Named moves come first, each a turn or a mirror and shown by rows before and after it. Which of them, in which order, take the first row of each pair that follows to the second? Write the first one first, as in the answered first pair.
move Z:
[-26  -2 -18 -14   0  14   2  -2] => [-29  -5 -19 -10  -1  11   7 -12]
[  7   7  27  15 -16 -29 -16 -39] => [ 13  20  -6  20 -25   0  -8  43]
[ 11  -9  -3  -6  19   3  -1 -13] => [ 15 -10 -10  -5  13   9  -1   4]
[ -8 -19  13 -15 -24  13   0  20] => [ -6 -19  18 -14 -16   3   2  -4]
move N:
[  4  11 -35   6  32   2   5  49] => [-16   6 -46  -1  12  -5  31  29]
[ 16 -52 -43 -43  16  50  -8  22] => [ 27 -28 -54 -30  53  39 -19  18]
[ 16  24 -13  18  36 -13 -18  -5] => [-21   4 -31  12  -9 -20  28 -28]
[ 14   6 -33  12  34  12  -8 -20] => [-11 -14 -43   5  -7  15  17 -23]
move M:
[  0 -23  34  -4 -12  14 -18  -6] => [  7 -20  10 -16   4  32 -16  20]
[ -6   7 -42  12  51   4   9 -26] => [-13   0 -29   9  32 -19  15 -49]
[ 33  21  25  11  57  -2 -50   6] => [  0  12 -62   2  42  27   9  31]

Each pair is 2 to 4 moves apart.
[ 22  56  -4  56  25 -38  -6  21] => [ -8  38 -49  49  19 -31  37   5] => Z then M then M
[ -1  -8  15   5  26 -31  -8 -74] => [ 13 -18 -27 -26  39  52 -19  27] => N then M then M
[ -7  24 -31  36  -5 -33  38   9] => [  5  16  16  22 -42 -12  13  51] => M then Z then N then N
[ 11  11 -30   2  39  20 -12  47] => [-42 -35 -14 -20 -26  10  29 -23] => N then Z then N
[-15 -41   0 -30   0  29   8 -28] => [ 20  -9  36  -3  31   4 -29 -27] => Z then M then M then N
[  1 -25  61  -5 -36  -8 -41 -19] => [-30 -39 -11 -22  -9  11  -2 -61] => M then M then Z
[-13 -14 -14 -28 -31   7  26 -23] => [ 32  35  -9   2  13   1 -10  24] => M then Z then N
[ 27  38 -20  -8  40   4 -24 -19] => [-11   4  -2 -14 -23 -18  15 -62] => M then M then M then N
[ -2   4  47  18  52 -51 -27 -72] => [ -3 -19 -18 -17  98   2 -26 -54] => N then M then M then Z
[  3 -33  -4 -44  22  44  -6   1] => [ -3  -1 -49 -19  18  29  20  31] => N then N then M then Z
[-27 -46  -9 -22 -44  21  26  12] => [ 13 -43  14 -33  39  26 -31 -21] => N then Z then M then Z
[-31 -14  -7 -18 -21  36  35   4] => [ -8   7  24 -11 -18  39   1  42] => Z then M then Z
[-14   3  -1   5   5 -24  15 -50] => [ 10   7 -15   1  49   0 -11 -24] => M then M then Z
[ -5   8 -62  13  29   1  32   1] => [-14  11   5  29 -35 -45  31 -19] => M then Z then M
[-21 -30   5 -28  16  10  -4 -67] => [-22  -4  43   6 -24 -30   2 -57] => Z then N then M then M
[-40 -26 -23 -33  26  11  85 -94] => [ 24 -28  64 -50  75  36 -18 -76] => Z then N then Z then M
[ 13   1 -45  32  23 -15   5 -14] => [ 22 -18 -35  12  13  30  -3  30] => N then M then M then M
